cols: M F V A D S L
Y: [125 156 110 197 105 111 131]
Z: [125 156 111  67 113 122 143]
C: [125 156 110 197 105 111 115]
[125 156 110 197 105 111 131] : Y
back: [115 111 105 197 110] : C
[125 156 111  67 113 122 143] : Z
col: [131 143] : L

cols: N T R B X W J
P: [102 137  74 107 101 115 163]
E: [105 144  56  99 112 101 166]
Q: [163 137  74 102 110 162 167]
G: [107 137  74 107 111 101 163]
[163 137  74 102 110 162 167] : Q
both E G:  : [101]

cols: vem konuk suni pitan bibu sipav Buda Pilat
U: [122 176  88 202 106  97 112 183]
K: [127 154  85 197  78  81 121 185]
H: [ 97 106 112  88 202 176 122 185]
back: [ 78 197  85] : K
[154  85 197  78] : K
back: [112  97 106 202  88 176 122] : U

cols: Lis vozo dodod Voro dobi kos
Zolub: [180  75  84 122 173  88]
losa: [134 123 113 123 139 109]
ded: [189  74 112 119 179  86]
Viz: [133 123 119 123 138 109]
rurig: [149  74  86 126 155  91]
zota: [158 123 112 120 153 106]
Nefas: [141  75  87 128 149  93]
Kedi: [ 86  95 100 133 114 120]
Dobe: [140 123 113 122 142 108]
ran: [104 101 103 128 124 104]
niz: [161 123 112 119 155 105]
Rori: [165 122 111 118 157 104]
[161 123 112 119 155 105] : niz
both zota Kedi:  : [120]

cols: dalu mez Lurag gofu duzu Biza tosu
tupa: [122 128 147 150 182 147 122]
doful: [109  93 130 171 137 135 132]
dutiv: [109 126 130 122 122 182 147]
back: [182 122 122] : dutiv
col: [122 109] : dalu
col: [137 122] : duzu
[182 147 122] : tupa
back: [132 135 137 171] : doful

cols: vepe mano pumat vova vopo Befiv vove
tun: [105 126 138 113 107  97  82]
Vobon: [104 127 134 106  91  86  81]
Tilo: [133 108 148 111  87  82  75]
vunil: [108 108  86  79 102  82  77]
Karer: [118 147 149 109  84  90  78]
zosiv: [107 129 140 115 106  98  82]
Mabi: [118 148 151 108  86  85  79]
pupu: [103 125 135 108  96  90  81]
kib: [116 140 152  96  81  90  72]
Dazez: [115 137 152 111  97 112  77]
both Dazez Tilo:  : [111]
[108  86  85  79] : Mabi
[135 108] : pupu
both vunil zosiv:  : [82]
[116 140 152  96  81  90] : kib
both vunil tun:  : [82]

cols: zavu finab kur Gab
kikib: [ 94 170 132 170]
pafu: [ 53 140  87  93]
zimed: [ 92  93 126  54]
Nezab: [175  84  87 165]
zoza: [ 93  86 175  81]
col: [132  87] : kur
col: [140  93  84] : finab
[140  87] : pafu
both zimed pafu:  : [93]
back: [140  53] : pafu
back: [ 81 175] : zoza
both zimed zoza:  : [93]

cols: Teves bal Nizif rabo
Teb: [ 86  87 113 123]
pigi: [138 146  87 145]
mipo: [138 146  71 172]
debif: [113  86  87  89]
back: [113  87  86] : Teb
both debif pigi:  : [87]
col: [146 146  86] : bal
[138 146  71 172] : mipo

cols: poga Nubug kud Suzip
ges: [141  91 110  88]
Kolo: [166 121  90 108]
Rede: [151 113 104 105]
Rumug: [112 151 137 145]
mifen: [134 142 121 130]
Saz: [127 128 132 136]
nef: [148 119 113 118]
Lured: [108 149 145 141]
rus: [137 105 115 102]
gupe: [ 76  67 161 143]
vavi: [108 130 121 142]
Tos: [149  69  76  66]
both nef Rede:  : [113]
[134 142 121 130] : mifen
both Lured Tos:  : [149]
col: [145 130 136] : Suzip
back: [66 76] : Tos
col: [134 127 148 108] : poga

cols: beru fazi Buraz Lelet dod
Dofo: [106 169 156 198  84]
nok: [ 97 126 122 121 136]
Magu: [134 146 121 136 121]
mivu: [ 97 122 176 149 115]
tema: [ 99 132  98 127 157]
radi: [122 146 115 111 177]
[122 146 115 111 177] : radi
both nok radi:  : [122]
col: [176  98 115] : Buraz
back: [177 111] : radi

cols: tudes Sep relok sopi
Mosa: [ 79 170  85 150]
vur: [ 84 175 198 163]
Lefe: [111 175 198  84]
[111 175 198  84] : Lefe
[ 79 170  85 150] : Mosa
[175 198  84] : Lefe
col: [ 84 111] : tudes

cols: buvi vugaf Tamo pip simim nago Lifi pina gena dazar
Lidu: [159  84 140 174 141 113  87 188 116  92]
gosu: [174 141 112  87 141 113 161  94 139 123]
zega: [159  96 140 174 113 125  87 113 116 141]
bogo: [159  84 140 174 141 113  87  95 125 116]
[159  84 140 174 141 113  87  95 125 116] : bogo
back: [116 125  95  87 113 141] : bogo

cols: kaz zek Ser gide
Disig: [143 164  84 147]
fip: [130 188  93 126]
topun: [113 132 141 183]
lole: [110 115 111 155]
lusak: [172 107 188 104]
tef: [ 80 112 124 157]
Puzir: [126 163 162  90]
col: [132 115 107 112 163] : zek
both fip lusak:  : [188]

cols: gini fube daki biguf daza dav Bug roted Zaduf
Poren: [ 64 128 128 124 109 100 110 121 175]
kadel: [123 130 128 133 150 141 128 126 152]
mab: [176 128 109 124 141 147 128 133  69]
pef: [110 126 129 115 141 128 128 131  98]
[110 126 129 115 141 128 128 131  98] : pef
back: [128 141 150] : kadel

cols: Nup berub Pinun Gomu gaka Lotev Resug pifez puzuk dufo
soka: [137  93  99 141  84  94 160 151 127 103]
fiz: [117 129 137  82 153 176  99 150 110 197]
Reko: [136  96 100 140  84  93 160 149 127 102]
podaz: [101 126 121 156 135 133 113 138  57  87]
Fir: [136  91 102 141 130  99 159 141 113 102]
seno: [103 143 130 124 172 154 140 100 114 121]
digik: [101 156 135 121 126 133 138 113 125 109]
bukeg: [104 128 122 162 143 140 114 132 109  93]
nel: [136  91 102 141  85  99 159 141 178 195]
kugel: [165  98 124 156 113 102 142 140  81 121]
back: [162 122] : bukeg
both digik bukeg:  : [109]
both seno Fir:  : [130]
[101 126 121 156 135 133 113 138] : podaz
col: [140 156 141 124 121 162 141 156] : Gomu
col: [197 102  87 102 121] : dufo

cols: Berat kis giv mulef solib
sudu: [112 176 165 121  90]
gezu: [111 113 176 165 141]
gim: [ 92 133  99 139  92]
vipop: [130  77 112  93 147]
katoz: [ 82 127 127 168 109]
Fodo: [142 125  77 109 102]
nufu: [ 83 131 113 158  99]
Ramol: [ 89 129 141 172 120]
Tob: [116 129  77 112  93]
suvit: [ 99 117 159 171 131]
col: [112 127] : giv
back: [ 93 112  77 129] : Tob
back: [165 176 113] : gezu
both Tob Ramol:  : [129]

cols: Sizit migo Zoz runek notof
Gup: [121 167  91  91  90]
tek: [ 89 121 168  91  91]
Zurik: [100 118 179  97  96]
col: [90 91] : notof
[121 168  91  91] : tek
back: [ 91 168] : tek
[167  91] : Gup

cols: doto muko boge gozol
vitem: [70 92 99 69]
tuz: [ 84 119 100 131]
dag: [155 142 128 154]
rosev: [ 54 100 131  77]
col: [131 154  77] : gozol
[131  77] : rosev
[ 84 119 100 131] : tuz
col: [155  54] : doto
back: [ 77 131 100] : rosev

cols: vozit murom gar vid
Bolam: [198 198 199 167]
dos: [130  77 198 197]
Guzi: [128 198  77 141]
back: [198 198] : Bolam
both dos Bolam:  : [198]
col: [ 77 198] : murom
[130  77 198 197] : dos
both Bolam dos:  : [198]
col: [198 130] : vozit

cols: kelak ruv kufun Zibi ged Gov
dorun: [189  81 179 145 143 142]
Dibel: [151 163  83 158 137 106]
Suf: [126 162  69 150  82 159]
bedi: [126 162  69 180 188  73]
Pize: [ 69 164 106  83 137 189]
[137 106] : Dibel
back: [189 137  83 106] : Pize
both dorun Pize:  : [189]
both Pize bedi:  : [69]
[126 162  69 180 188  73] : bedi

cols: fidap rusog Neta tariv
vadig: [129 127 128 130]
lakip: [128 128 128 127]
volu: [136 154 128 137]
lufa: [129 130 129 145]
pizu: [138 149 124 151]
lura: [155 128 128 128]
fif: [127 131 129 128]
Toles: [180  91  68 101]
guvi: [ 94 169 170 155]
[128 128 128 127] : lakip
back: [128 127 129] : vadig
both guvi lura:  : [155]
back: [130 128] : vadig

cols: duf mizu ladil fisek Kize Fik
tozuf: [171 170 158 167 123 181]
tepi: [117 125 191  74 165  75]
raza: [106  91  91 131  85 145]
fizuv: [121 188 151 103 169 175]
vil: [ 75 103 150 181 152 187]
bemo: [169 188 151 103 169 175]
noko: [172  94 143 121 169 183]
[170 158] : tozuf
both vil tepi:  : [75]
col: [151 150] : ladil
[169 188 151 103 169 175] : bemo
back: [ 94 172] : noko

cols: Nonam Vedof novo mut
Fibu: [116 104 117 152]
mibu: [116 104 128 134]
Miv: [115 184 103 141]
zetig: [133 107 154  90]
dud: [113 152 107 173]
zof: [116 104 133 134]
both zof zetig:  : [133]
[115 184] : Miv
[116 104 133 134] : zof
col: [104 104 184 107 152] : Vedof

cols: nise Bul mosef mugob tuku Lamit Saf rapaf zomaf Duzi
vaz: [173 104 199 129 142 131 160 136 119  89]
bep: [141 114 123 158  98  91 123 106 135 146]
Romi: [136 115 126 154 101  97 123 109 131 143]
nurak: [119 155 103 122 170 165 117 126 154 159]
Ket: [132  99 133 119 124 121 143 129 133 117]
zefef: [133 104 199 129 142 131 160 136 119  89]
Vabas: [123 139 124 152 102 113 121 117 109 159]
Motu: [111 164 130 153 108 136 120 121  84 181]
dusem: [134 129 128 157  96  96 123 116 117 147]
zez: [130 121 126 139 116 114 126 121 129 135]
fugid: [134 152 155 150 117 134 131 125  91 155]
[115 126 154] : Romi
[106 135] : bep

cols: figab nofed Zit nav keze
sir: [ 61 165 126 118 156]
Ris: [ 55 156 129  89 158]
sevud: [ 64 141 137 120 136]
tak: [ 67 131 133 103 137]
sem: [ 78 149 147  84 130]
nad: [ 83 180 141 106 141]
reve: [ 65 167 124 118 118]
col: [61 55 64] : figab
both sir reve:  : [118]

cols: Fusa Gib Guf katos fafe denu Gosun tuze
Bugut: [106 160 156 128  86 154 161 106]
ruka: [110 129 130 133  68 103 129 100]
nuri: [126 118 149 155 105  73 148 131]
bivor: [149 102 105 117 164 155 106 139]
[126 118 149 155] : nuri
both Bugut bivor:  : [106]
col: [110 126] : Fusa
[110 129 130 133  68 103 129 100] : ruka
[102 105] : bivor
[106 160 156 128  86 154 161 106] : Bugut
[149 102 105 117 164 155 106 139] : bivor

cols: Dula taf Tagiz pogov puget Kupep
bora: [132 131  94 122 132 151]
Sava: [128 155 118 113 104 184]
div: [151 115 159 131 137 105]
duza: [130 102 148 138 131  69]
zuv: [150 115 159 131 138 166]
both duza div:  : [131]
[150 115 159 131 138 166] : zuv
[115 159 131 137 105] : div

cols: bomab baf Molu rovon Dez gineg Gugot mun dovi
Larak: [129 135 150 159 151 167 134 134 176]
Voten: [ 83 122 150 124 150 163  94 152 116]
Gofo: [140 135 119 129 141  67 143  89 151]
both Voten Larak:  : [150]
both Larak Voten:  : [150]
[129 135 150 159 151 167 134 134 176] : Larak
[150 159] : Larak

cols: sakek reku rogi gopus vunuz biz mif mepu
bubul: [ 97 106 123  99  99 202  98 176]
Zinu: [ 97 114 115 111  90 196  94 174]
Gulen: [ 97 115 114 107  96 199  92 163]
Kigam: [ 99 117 114 107 100 201  93 165]
col: [90 96] : vunuz
[106 123  99  99 202  98] : bubul
col: [199 201] : biz

cols: Dade nimit pov mup pavi mafu rade
zaf: [165 124 119  67 168 108 175]
Soz: [ 69 171 137 122 100  92 167]
zalu: [158  64 107 134 108 117 104]
both zaf zalu:  : [108]
col: [108  92] : mafu

cols: zur bef Vuvik mev zol leki Fom Vopat
Nube: [151 170 111 123 143  78 124 134]
tikif: [115 112 146 118 128 115 146 114]
Pafal: [144 141 138 130 154 103 114 140]
Folab: [148 128 137 160 119 164 150 136]
nos: [129 129 123 136 160  59 143 100]
boz: [117 139 118 148 111  77 124 132]
tepim: [128 137 160 128 114 117 118 131]
karab: [106 136 132 129 124 134 149 134]
poze: [152 143 149 123 131 125 116 144]
Boras: [134 111 154 132 153 147 141 121]
manuk: [141 113 138 143  83 157 134 109]
back: [128 160 137] : tepim
[ 59 143] : nos
[144 141 138 130 154 103 114 140] : Pafal
col: [143 124] : Fom

cols: Vadon doru Vovi tubud Rure luz raret
Zuvar: [137 116 120 107 122 133 135]
laluk: [127 138 138 137  98 132 146]
ragog: [142 130 127 136 117 118 160]
Veg: [124 122 127 136 144 111 117]
Ravid: [120 135 132 140 138 127 124]
tusar: [116 145 141 123  83 150 115]
mude: [175 119 119 118 106 118 185]
[124 122 127 136 144 111 117] : Veg
col: [124 115] : raret

cols: Bevo vela rorig kavis kuzor seb
zat: [ 73  72  73 164 156 130]
Naz: [ 73  72 155 164 156 130]
mido: [ 73  72 125 164 156  73]
[ 73  72 125 164 156  73] : mido
[ 73  72  73 164 156 130] : zat

cols: zunet Dadob nopev vubil Mon Denip
Tuza: [121 122 132  68 122 151]
noda: [166  85 125 153 156 113]
Felo: [ 93 167 128 100 108 143]
gom: [165  85 123 154 155 113]
Zak: [125 154 155 109 147 168]
tif: [113 162  77 133 124 147]
posut: [ 77 162 113 142 116  88]
fefi: [146  92 176 123 138 107]
rut: [119 123 131  68 122 150]
[123 154 155] : gom
back: [167  93] : Felo
[113 162  77 133 124 147] : tif
back: [147 109 155] : Zak
col: [109 133 142] : vubil
[131  68 122] : rut
col: [155  77] : nopev

cols: Lusu kivas zufi nopa
mutap: [146 149 139 105]
Tet: [156 149  54 132]
feza: [155 149  54 162]
Malab: [146 149 135 105]
narot: [143 149  54 132]
Gomuz: [156 149  89 146]
Vab: [145 149 152 136]
zoruv: [113 149 160 109]
kuv: [146 149 134  98]
bigu: [ 93 146 134 144]
both Malab bigu:  : [146]
[143 149  54 132] : narot
col: [132 162 105 132 146] : nopa
[149 152 136] : Vab
both zoruv kuv:  : [149]
[149 152] : Vab

cols: Tebaf nasag furi lin Rusev faza tisub zusa sagag Fur
zilif: [141 133 159 142 131 130 130 178 119 121]
dube: [121 125 120 123 127 112 135 129 126 142]
vakep: [119 135 121 122 127 135 125 128 121 133]
sogum: [143 124 140 142 132 114 129 129 143 124]
Ros: [146 113 135 133 131 111 135 132 148 177]
Bozam: [131 131 125 128 129 121 124 130 133 125]
sovuk: [141 124 147 136 129 126 131 124 126 122]
Zuz: [117 142 111 129 130 127 115 132 134 132]
bukop: [134 132 134 129 129 125 111 129 129 115]
folu: [125 114 124 119 125 127 138 131 129 126]
sog: [178  85 190 136 124 122 159 112 118 102]
both sog dube:  : [112]
both vakep bukop:  : [125]
back: [129 129 134 132] : bukop
[141 124 147 136 129 126] : sovuk
col: [148 133 126 134 129] : sagag
[125 114 124 119 125 127 138 131 129 126] : folu

cols: laka Dul vakug Fek Nul gola
zoda: [127 155 112  82  78 129]
Kadud: [118 107 101 105 100 126]
rop: [109 124 107 121 153 105]
ruki: [121 110 134 121 145  95]
vuki: [121 141 145 113 112 124]
lezud: [144 143 140 143 144 131]
mes: [ 94 121  95 138 151 136]
nem: [108  61 141 121 125  86]
tik: [148 110 153 142 140 144]
tula: [172  81 143 143 136  74]
[144 143 140 143 144 131] : lezud
[143 140 143 144 131] : lezud
both vuki mes:  : [121]
col: [121 144  94 108] : laka

cols: konab nive nefo ver Melif tasod Vonu Baro fesen bude
Mil: [109  68 109 138 111 150  85  96 159 101]
turog: [133 190  72 105 173 117  55 101 173 115]
Fufu: [ 84 128 104 129 202  87 181  93 116 148]
zivi: [128 104  84 129 202 162 199  67 151 196]
bar: [133 190  72 105 173 117  55  64  54 114]
duzo: [ 96 128  71 134  71 141 127 135 160 162]
gemog: [115 165 188 114 144 142 184 138 102 131]
[ 96 128  71 134  71 141 127 135 160 162] : duzo
both gemog turog:  : [115]
both Mil turog:  : [101]
back: [202 129  84 104 128] : zivi
col: [129 105] : ver

cols: bir Nifi zilis sirif Maren vere zomer luku rafas Far
Lebe: [164 124 182 153 127 102 169 175  73  91]
Suv: [128 155 128 137 108 113 127 181 157 141]
Fus: [110 131 102 115 128 140 109 107 153 144]
col: [113 140] : vere
both Suv Fus:  : [128]
[113 127] : Suv
col: [102 113] : vere
both Fus Suv:  : [128]

cols: mov Sodov Par vubim dudob mezot
feg: [107 166 125 168  88 117]
rovu: [ 66 112 126 163 125  65]
Fibo: [136 112 126 163  88  84]
vebi: [126 133 194 143 120 131]
gelon: [ 91 177  66 137 146 156]
rimak: [142 122 123 154 101  93]
refi: [133 118 126 134 114 113]
luba: [125 141 158 151 111 136]
sike: [104 171 119 167  88 118]
nule: [184  99 197 148 137 114]
back: [163 126 112  66] : rovu
both rovu vebi:  : [126]
[ 66 137 146] : gelon
col: [ 88 125  88 120 146 101 114 111] : dudob
both gelon nule:  : [137]
both gelon rovu:  : [66]
back: [167 119] : sike

cols: vabi nezen pomo lifam fifav dofur koso sene Kego venud
lomeg: [169 150 109 112 125 114 130 123  93 151]
vade: [ 93  70 170 112  93 104  92 134 200 163]
rine: [202 160 101 104 131 130 175 105  93  92]
[ 93  70 170 112  93 104  92 134 200 163] : vade
[ 70 170 112  93 104  92 134 200 163] : vade
[202 160 101 104 131 130 175 105  93  92] : rine
[ 70 170 112  93 104  92] : vade

cols: devim lor fireb Fes
Bek: [107 123 178 115]
zuse: [ 83 147 116 113]
Vez: [107 123 178 131]
ril: [199 126 135  81]
runu: [131 132 116 131]
san: [107 123 115 178]
[147 116] : zuse
both Vez runu:  : [131]
col: [113 131  81] : Fes
both runu Vez:  : [131]
[116 113] : zuse
[178 115] : Bek

cols: Suduz mik soku durom votet Ladu vozi
vamu: [157 154  66 148 152 178 164]
vos: [ 51 181 149 115 121 143 158]
Zaz: [119 144  50 164 143 143 129]
Navuf: [ 51  70 132 141 139 133  74]
[149 115 121] : vos
[ 51 181 149] : vos
col: [178 143] : Ladu
both Navuf vos:  : [51]
col: [152 121] : votet

cols: fima Potez Nor peg Kogoz bedet tulo Zuli
badaz: [ 88 108 158 100 177 102 154 129]
Leku: [ 77 134 131  63  60  84 129 138]
fizi: [ 97 195  70  94  90 106  63 175]
Gorun: [146  71 160 176 165 147 165  79]
Gurut: [106 193 177  87  87 105 177 198]
both Gurut badaz:  : [177]
[146  71] : Gorun
col: [175  79 198] : Zuli
col: [177  60  90 165] : Kogoz

cols: Gos Geran nak meko sur lefi Zugef tev noz tig
Radif: [ 55  64  67  63 112 184  79  71  68 180]
vuza: [138 151 124 135 107 126 145 153 132 101]
tem: [147 127 141 148 125  98 126 131 124  98]
col: [ 68 132] : noz
[138 151 124 135 107 126 145 153 132 101] : vuza
col: [ 55 138] : Gos
col: [180 101] : tig
[112 184  79  71  68 180] : Radif

cols: Paro gudak kes fofu Sak Fesos reval vaguk
Zuto: [156 120 139  68 117 139 110 140]
kive: [109 123 150 151 118 139 119 119]
rekog: [101 145 141 162 131 144 118 145]
Lifu: [166 140 141  96 124 131 145 107]
Gipot: [101 145 141 162 131 144 146 127]
vadoz: [131 142 103 123 153 112 126 139]
both Gipot vadoz:  : [131]
col: [118 131 124] : Sak
[120 139  68 117] : Zuto

cols: Dake Nafev Sig dekiz Gelov gozib Fibiv vumaf
miro: [191 128 130  85 128 122 128 112]
dol: [100 108 135 145 167 106 144 128]
pud: [190 131 136 133 128  91 143 147]
Vare: [101 128 134 128 128 128 145 148]
foli: [128 159 121 128  75 157 107 100]
Sutom: [128 157 124 104 102 136 191 114]
vose: [128 116 133 141 155 113 140 142]
both Sutom dol:  : [128]
[128 128 128] : Vare

